Each row is where one point has got to under a steady rotation. How many steps took it there?
The counts run from 0 to 468.
[  7  28   2 -17 -15  20  15  19  28  15  77  -9  17  28  -8  78   2   4
   7  41 -10  -4  17 -16  19  24 -25 -10   7 -10 -14  -3   0  18   3   4
  41  -4  42   6  55  26 -17  10 -26  -2  29  20  24 -12  15 -24  -7   0
   6 -27  -2   0   5 -20  28 -15 -34   7  22  -2   9  11  26 -20   2 -19
   0  -3  27  -3 -31  40   3] | 43
[-16  15   8 -29  58  31  23   7  17 -37  -7 -12  23 -12   9 -26  11   1
   4 -18 -14 -51  -6  26  21 -22  -3   0  19  17 -18  33 -26 -52 -27   1
  -3  15  41  21  14 -13 -13   1  -5 -31  -8   2 -44 -15  -4  17 -11   1
 -27  20 -16 -13 -49  40  -6 -28  34 -14  13  55  50 -14   9 -18  20  26
 -23 -14 -28  18   6  34  -8] | 379
[ 19   1  61  31 -42   6 -16 -27 -29  -5 -13  -8 -12  23   0  -8  17  19
  60 -33  -6 -25  13 -17 -45   8 -23  -3 -15  -8 -41  -8 -13 -16  10 -18
  39   5  -5  11 -41  -5  36  18  15  25 -16 -32   0   5 -15  -8 -19  12
 -17   3  25  13 -17  10  -7  18 -31   9 -16  18  -2 -36 -11  -1 -14 -31
   5 -16  21  -8  19 -25  37] | 238
[-13 -29  45  -7  36   2 -12 -12 -11  41 -25  -5  23  35 -11  -3 -12  19
 -14  11   1  18   7  10  13  11  27  -2  -2  26 -28   5 -44 -16  16   3
  43   3 -13 -20  40   3  12   1 -28  21 -45  -5  -2 -29   8  65  -2 -13
  -3 -39 -16   7  30  -8 -11  31 -19  23  -3  10   4  26 -20 -42 -45   3
 -25  30  32  51  28   4  20] | 129
[  7  39   9 -43  -2  44 -16  -8   0 -33  -2 -22  19  11  30   1  20  10
  34 -19 -20 -31 -26  10   3  -9   1  -6  -9   7 -39 -10 -21 -41 -34  -5
   4  11  22  36  20  -7   7  33  -3 -15 -16   6 -54  -7   0 -11 -23  -2
 -18  17  -8  -2 -46  33   0 -24  38   6  20  22  37 -23  28  27  -5  31
 -28 -28 -29   4   7  -7 -18] | 373
[ -2  23  -8 -46   0  13 -18   2  15 -32 -12  14  28  -8  -7 -48  19 -53
 -15  -5 -19  28   7  16  10 -13  -1 -33 -20  -2  -8 -63  56 -21  -4 -10
 -18  -8  24 -17 -24  -3 -10  -8  17  22  40  -7 -19  -3  -9 -21 -13 -30
  29  35  -6  12 -43  15  14 -36  33   2  14   5  15 -28 -36   8   8  17
  32 -13  22 -30  -8  20 -12] | 278
[ 29  40 -18  -9  -5 -21  47  24  25 -33  11 -21 -11 -49  17  15   0   8
  -9  22 -31 -33  10  16  26 -15 -29 -22 -13  18   1   6   4  12 -31  -6
 -47  23  27  20  14  -2 -35  -7  35 -27 -25   5   7   1   4   0 -10  -7
 -30  37  -4 -13 -14  18 -11 -43  18  -2 -24   1  42  -8  32  46  18  -4
  -2 -36 -19  -3 -28   4 -33] | 74
[-33  15   3   2  -8   6  15  -2  18  22  66   0 -30  20  -9  53   9  -6
   6  23 -37   5  -9  -1  19  14 -12  37  15   8 -27  19 -41  15  48  -8
  66   1  44  14  26  -3   5  15 -32 -11  33  19  23 -22  28 -19  13 -23
  19 -18  18   5   3 -23  19  -8 -34   2   1  19 -12  -3  32 -30 -17 -11
  -7  16  35   2 -24  42   8] | 37
[-16  -4   4  30 -19 -22  -6  -7 -30  -8  19  12 -18  12 -29  -8   4 -13
 -13 -28 -20   5  10 -34  23   3   3  24 -40 -19 -12 -41  16 -10  -2 -21
  59 -27  15  -5   2  20  14  -9 -15  43  10  -4  15 -18   5 -30  -8 -20
  10  27  26 -18  20 -33  28   0   9  37  16 -22 -60  42  28 -22  -4   2
 -47 -43  40 -15  12 -18  28] | 450
[-20 -37  14  54  -3  11   4  -6 -30  43  11  -4 -24   4 -23   0  -4  27
  33  -8  26 -23  16 -27 -70  16 -31  -7   1 -23  12  34   9   0  -9 -16
  10   3 -24 -28  -7  29  -3 -18 -26  18  -5 -11  -1  14   1   9  -6  42
 -24 -42  15   1  41  -1 -17  29 -48 -10  12  12  10  -6 -24  -4  14 -33
   3  14  17  20  27   5  42] | 223
[  0  -4  12  38 -26 -13 -17 -14 -12  46  20   4  12  16 -22  36 -18   9
  -4  13  -4  17   4 -10   9  17   1   1 -48   7  13 -45  23  18   4 -20
  49 -10 -17 -33   6   3   8  18 -15  28  19 -25  13 -10  14 -14 -12  -1
   8 -25  -3   1  43 -48  32   6 -20  36  24 -65 -45  29   0 -18 -32 -13
 -14  -6  51  -7  -9 -24   4] | 440
[-31  12  -1 -24  41  31  11  -9  15 -18  -2 -15  17 -25   8 -26  22   0
  -3 -19 -22 -48   0  21  18 -29 -12   2  -1  14 -17  30 -25 -53 -29   2
   8  18  28  31   3 -14 -14 -10  -7 -35  16  -1 -48 -10   7  12  -4  -2
 -21  23 -12 -11 -64  32  -6 -38  27  -4  13  39  34 -21  11 -17   7  27
 -28 -21 -10  24   7  36  -6] | 378
[ -3 -14  -8  44 -15 -14   3  -2 -21   4  12 -22 -50  28 -13  38   9  13
  20  -2 -42   7  -1 -29   0   6  -1  59   1 -18 -17  48 -51  57  13  -3
  -3  -3 -30  28 -31 -10  41 -19  14  -2  -4  22  22  14   1 -24  30  -7
   2  12  36  -8  19 -37  18  11 -12 -11 -13 -12 -37  16  -1  24   1 -14
 -23  -6  16   3   3 -22 -14] | 329
[ 39  14  -5  49 -32   8  36  -3  12 -24  36 -16 -25   3 -12  -8  25  -2
  -7 -21 -11 -40  -1 -25 -13 -39 -19  32  -7  15  -2 -23   5 -45 -37 -12
  28  20  21  34   7   8  13 -13 -27  -2  23 -29 -23 -20 -23 -19 -27 -23
  14  51  25  -1  -9  -4  -4 -18  14   7   0  12   4 -31  45  17  27  10
 -10 -27   7  -5 -23  40 -29] | 61
[ 28   6  31 -13   6   9 -31   3   4   7   0  19 -17  64 -30  47   2  -6
  34   0 -20  27  -3 -13   2   9  17  39  28   4 -42   6 -31   9  36  11
  54 -31  12  22  -6 -22  29  43  -4  13 -37   1   4  10  31  -1   3 -14
  33  12  30  -2   8   1  35  27   5   0  26  15 -19  20 -19  20 -43  31
 -11  11  10  11   8 -14 -44] | 25
[-35 -11 -30  38  21  -6   8 -45 -21  45 -15  39   2   4  -3 -18   8  -4
 -25   2  23  32 -11   5 -27  10  12  14  27 -13  15  36  10  39  26 -18
 -11 -11 -11  -1  -8 -52   7 -19   0 -10  26   9   0  22  18  28  16 -12
  28 -20  -8   3   6 -34  15  20 -26 -27  26 -19   0  33 -58   1  -5 -16
  28  41  25  38  26   2  -6] | 5
[ 10  25  28  33 -18  -8   1 -15  13  38  46 -21 -41  16 -13  40   4   8
  31  19 -22 -13   9 -10 -19  18   4  56  16  12  -2  38 -23 -26  20  10
  56   2 -12  15   8 -22   8 -32 -15 -37 -12  13  26 -29   0 -24 -27  12
 -19 -10 -17  37  10 -23  18   4 -28   5 -11 -24  48  26  -8  -5  -5 -40
 -17  -5  31  32 -19 -15  13] | 343
[ -4  21 -19  -5 -21  23  -5 -43 -34 -32  12 -23   0  37   7  -5  24  17
  25  -5   2 -29 -46 -40 -12   7   5  17 -11 -23 -40  -6   0 -20 -40 -21
  22  -3  12  23  37  31  50   6 -37 -10  16  10 -38 -24 -17  -7 -29 -21
  -6  29  12  15 -32  16   8  -7  28   5   6  17  40  22  31  32  -3  21
  -3 -30 -31  29  29   4  -8] | 363
[-21 -31  -9  27  47 -43  -8 -11 -19  37   5  -7  16  11 -52  27 -33   4
 -22  39   7 -12  12  -9  29  10   5   2 -24   5  26   7  17  41  -3   0
  32  -4  -7 -44   6  18   5 -21 -24  -6  16 -21  26 -29   8  21   0   7
   1 -13   8 -24  29 -50  19   6 -14  36   7 -29 -31  50  -4 -30 -34  -4
  -8  25  25  21  16  -1   9] | 435
[-15 -28  13  -5  31  -4 -36  15 -52  -1 -60  -2 -11  16  -1  12 -19   7
  39 -15 -14 -27 -18  27 -12  32   8 -12 -24   2  -8  20 -20  24  20 -19
 -17 -18 -11 -10 -20   2   4  31  27  27 -40 -12 -13  17  47  35  12   4
 -39 -10   2 -19  15  15 -22  -4  10  15  14  34 -17  31 -31  15 -41  28
 -12  -7 -13  27  47 -36 -18] | 113
[-14   4   1  29   5 -16  37  32 -34 -27  16  13 -47   1 -21  -4  -5 -17
  17 -34 -27 -11  14 -16  30   9   6  32 -17  -5 -40 -19  -5 -20   2 -15
  53 -20  38   5 -11  16  -9 -18  -8  27   9  36   9 -18  10 -19 -23 -33
 -14  53   8  14  -8 -26 -10  -2  22  27  10  12 -12  35  13 -12  30  -5
 -28 -24  34  16 -24   5  18] | 458
[ -2  23  18   8 -35 -26   6   6 -19 -20   1  -1 -40   8 -36  10 -12 -14
   1 -26 -27  -7  34  -8  34   2  11  22 -45  -4 -36 -56  -1 -14 -12 -15
  70 -28  19  24 -10  12 -19 -19  -5  35 -14  17  14  -5  14 -16  -6 -39
  -2  43   8  19 -16 -29 -16 -17  12  44  21 -20   5  31  13  15   9 -18
 -22 -33  45   7 -19 -16   9] | 456
[  5  -4  56  47 -25  10   7 -35 -29   1 -18  -6 -24  26   2 -28  22  13
  60 -37 -16 -16  -2 -23 -49   5 -23  12  -8  -5 -51  12 -25 -26  32 -20
  34   8   7  12 -34 -10  53   7  10  22 -22 -24  10  -2 -19   1 -29  -2
 -28   7  34  11 -11   8   0  28 -27   4 -30  27  -8 -37  -8  -1  -4 -22
  -5  -2  24   5  14 -16  32] | 239
[ 26   6 -12  47 -13   8  59   8   8 -34  24 -14 -27   1 -14 -30  27  -2
 -19 -17  -9 -34  -1 -33  -3 -33 -21  29   8   6 -12  -3   1 -34 -32 -11
  18  16  38  20  16  23  15 -17 -20 -11   7 -12 -17 -22 -24 -15 -34 -28
  16  62  26 -14 -14   6   6 -22  18  -4 -25  18   0 -22  46  19  39  20
 -17 -29  10   3 -21  42 -31] | 62
[-23   1  40   3  -2 -17   0 -53  -7 -25 -26 -38  -8  10  -8 -45  14  15
  32 -20 -19 -11  18 -35  -7  -2 -34  -8 -19 -15 -68  28 -37   0  29  -3
  37   9   1   9 -20   9  50 -14  10  18 -34 -18  21  -4 -25  15  -5 -10
 -23  25  41  -5 -37  13   5   3 -24  12 -43  32   0 -20   5  -6 -21 -19
  -6  -4   7   5  28 -13  36] | 241
[ 23 -36  -8  59  11   1  17  19   7  15  16  37 -24   5 -31   5  23 -22
 -39  -2  12  27  27   0 -37  -3   2  30  30  -3  55  14  18   1  -9   1
 -23 -10 -23 -13 -20 -10 -21 -46   4  23   8   2   0  12   0   2  31  -5
  47 -10   6 -12  47 -18   5  22 -12 -31  15 -15 -17  23 -46 -18  23 -11
   8  13  33   2   0  15  -6] | 312
[ 25   5  -9  17   9  -6 -16   0   9  23 -41  24  -8 -28   2 -56  -6  -4
 -13  -6  13 -14   9  14 -50  11 -14 -25  -5   1  35   0  54  -3  22 -12
 -54  -9 -21 -34   6  -8 -26   2  20  27 -28 -26 -20   5  22   3 -39   3
 -17 -11 -22   0  45  26   6  -9  -1 -11   7 -10  18  20 -35  22   5   5
   4 -51  10  15  48 -32 -32] | 99
[  7  -6  52 -15  -3  19 -34  -5   6  39  -5  13  36  24 -19   3   2  -2
 -15   9  -7  14  44   7  10  11  -1 -29 -23  -7 -11 -16  -8  -3  20  -1
  49  -7   1 -27  29  -8 -12  -8  -5  39  -6   4  10 -13   7  22  -7  -8
  -7 -56 -22  -7  16 -11  -2   5 -46  34  16  -8  -1  12 -33 -50 -12 -27
  -6  -4  64  28  15  15  43] | 132
[  6  37  24   1 -41 -28   5   0   0 -11   1  -5 -16   8 -23   6  -3  -8
 -10  -9 -33  13  28 -24  31   8  11  16 -41   1 -50 -56   2   2   5 -22
  54 -29  14  20  13  11 -15  -5   7  45 -38  20  24 -12  11  -6 -16 -48
   1  53  15  20   3 -19   0 -10  19  35   9 -25   2  31  20  20   3 -12
 -28 -38  38   5 -16 -22  -1] | 455
[ 25   0  41  -5 -18  -5 -31 -27  -5   6  -8   8  34  49   6  -7  15  17
 -28  -3  18  23   6 -17  18   8  16 -23 -15  -9 -32 -43 -14   6   2 -15
  53 -17  17  -4  55   8  21  21 -30  43 -23 -13   6 -27  -5  44   7 -36
  27 -29   6   7  17  -5 -24  24 -25  33  -8  -3 -16  31  -5 -39 -38 -12
   2  11  20  13  30  13  39] | 138
[ 59  30  -1  27 -21  23  37  20   8 -30  49   2   7  24  15   0  25   5
  -2  13  11 -14 -20 -50  12 -10 -18  10   8   1 -15 -36  18 -21 -41  -6
  10  -6  40   9  44  41   7  24 -24  -6 -22  -5 -16 -35 -19 -16 -32 -17
  12  22  11 -14  14  12  34  14  13 -14  -7   5  -8   1  55  16  24  23
  -9 -33 -17 -13 -27  20 -20] | 57
[ 35  15  -8  29 -34  32  44  11  26  16  61  -8   0  24 -18   8  15   5
 -13  21   6 -14   9 -35  -2 -13 -21   4   5   0 -14 -23  27 -16 -24   1
  30   5  24   2  47  31   0  -4 -46   8  34   3  -6 -28 -22 -25 -42 -15
   5  15   1   6  13 -21  27  -5 -19  -7   7  -8  11 -15  33   1  40  -6
  -3 -19  38  11 -42  46 -27] | 52
[ -9  -9  19  19  -4  10   3  37  -2  40  19  19 -47 -25   6  36  -8  14
  17  19   7 -18  15  20 -63  31 -23  -4  19   9  27  30 -15  -5  12 -17
  -5   1 -14 -31 -13   1 -63  -4   9   8 -37  11   9  21  47   1  20  44
 -21 -41  -7  -2  43  12 -37  16 -39 -21  19   9  31  -4  -9   8   5 -29
  -8   5 -12 -13  -2  -9  35] | 213
[ -9 -29  35  28  25  16  -4  -4 -26  21   4  33  18  36   4 -15   8 -11
  -9 -11  16   1 -11 -10   2  19  14   7   0 -11 -15  -9 -15 -13  28 -14
  46 -15  21 -35  35  -8  31   6 -22  34   7  -8   5 -34  -5  27  -3 -14
   4 -40  -8  -8  37 -16   5  39 -31   8 -10  16 -39  24 -13 -63  -4 -13
 -17  14  43  23  30  22  52] | 135
[ 50  10  -3  31  -6  17  24  17   6 -37  49  -6  16  37   0  13  17  13
   4   9  22 -32 -14 -38  18 -23 -11  13  10 -11  -4 -28  20 -39 -59  -2
  27   1  29   8  43  53  22  14 -34 -13 -16 -11 -28 -34 -36 -10 -21 -10
  14  28  12 -18  13  11  28  15  10  -6   2  12 -11   8  48   8  24  31
 -18 -22 -18 -13 -16  25 -13] | 56
[ 14  13  27   8 -15 -14 -15  13  10  19  22 -34 -28  20 -34  63   9  17
  35  11 -50 -19  39 -14   6  12 -20  32  -6 -14  -8  46 -19  18   6  20
  20 -10 -26  15 -26 -19  17 -22  20 -17  -2  28  47   5  -1 -46   2  23
 -29  -9   4  -5  11 -29  35  -5 -23   6   8 -25  -4  16 -19   8  -1 -33
 -28 -22  37  13 -17 -26   5] | 335
[ 18  17 -23  40  -6  -9 -10 -28  -4  34  -4   8   0 -55  28 -23 -10  17
   4   5  13 -28 -11  28 -48 -13  -4 -13 -13  10  67  -1  26 -37 -10 -21
 -44   8 -41  -4   2 -34 -25   6  -1 -15  20 -55 -43   8  11  17 -28  19
  -3 -16 -38   1  40  10   3 -16  10   0  29 -31   7  -5 -17  20  -7   2
  -7 -32  -6   4  13 -43 -17] | 92
[-11  18  -7 -10  -2  29  -1 -28  -8  -9  14  19  38 -10  35 -65  26 -33
  -1 -14   8  21 -29  -1  -8   3  -2 -15   5   5  -9 -60  40 -37  19  -6
  -2   8  24 -21   7  -4  23  20   2  -2  58 -18 -31 -29 -38 -22 -45 -23
  13  13 -24  22 -18   1  34  -4  13 -15   3  -4 -12 -40 -19 -25   0  15
  19  -5  25 -31 -16   2  15] | 271
[ -2   6 -47 -20 -37   8 -24  40   8  15  12   8 -36 -23 -25 -20   2 -10
 -27   4  27  11   5 -20 -13 -17  -9   0   1 -39  40 -31  64  19 -36  13
 -38  -6 -20 -14 -18  10 -36  -3  -3  -2  30  16  -5  38  14 -48 -13  20
  11  22   4  -1  14  -9  -1 -17  17 -10  33 -24  -2 -13   2  61  36  18
  -4 -28 -10 -29  -7  -9 -19] | 189
[-43 -21  -7  28 -15   0 -10 -12  -2  41  28   5 -47 -35  10  12   7  19
  -5   7 -12 -10   6  -7 -52  25 -34  -1 -14 -10  25  40 -28  21   9 -25
  -5  14 -23 -24 -10   8 -31  -6  -1   2  -6  -1  13  30  37   8  32  41
 -15 -54   9 -18  29  10 -15   3 -39 -20  11   3  -7 -12  11  -9  -9 -38
 -14   0 -18  -8  17  -9  54] | 215
[ -8 -28  18  17  43 -53  -3  19  -1  31 -13  10 -10  -2 -44  48 -36  -8
  -1  10 -24 -31  23  39  16  10  -4  -2 -24  23  34  22   4  35  29  -3
  13  -7  15 -29 -37 -39 -18  -5  26  -3  20 -38  36  11  33  12  14  14
  -8 -15   6 -21   5 -27   6 -29 -22  31   1   3 -30  16 -29 -21 -36  -7
  11  29  31   1  -1  10  -7] | 425
[-23  23  34 -22   6 -10  21 -19 -17  13   4 -24  25   5  13   0 -14  -1
  55  11  -3 -26   8  19  22  22  -6 -35   6  16 -40  -8  -2 -13  19 -11
  23  11  24  -4 -12  -7   3  -6   1 -27  28 -11   9 -30 -22  11 -33   1
 -48   2 -26  46 -47 -12 -10 -13 -33  23 -19  16  49 -37 -22 -19  -7 -33
  31  34  35  14 -35   7  26] | 254
[ 33   3 -11   4  -7  15  10 -19  12  30 -21  17  38  -1   9 -12   7  21
 -31  14  33  -6   1  27 -28 -35 -20 -44 -19   0  31 -11  36  14 -21 -16
 -58  24  -5   9  11 -22 -23  13 -15  14  33 -49 -45  22   8  33 -11  -7
  13 -21 -12 -15  -6  13 -21 -24 -16  -8  32  -5  21 -31 -38  19   2  14
  43  17   4  20  12  29 -48] | 399
[ -8 -15 -25 -28  47  -3  -2  15  28   2   2 -11  34 -19  -2  23  -8  -4
 -50  51  -6  61  15  16  37  -9   3  -9   7  22  37   6 -26  22 -37  15
 -36  13 -33  -7 -17   5 -49 -19   2  -7  -9  23 -18  16   7  35  58   2
  24  -5 -17 -32  -4  -2   2   8  27 -17  14 -19   5  14 -27 -17 -11  26
 -10  33  -7  -6 -32  20 -16] | 299
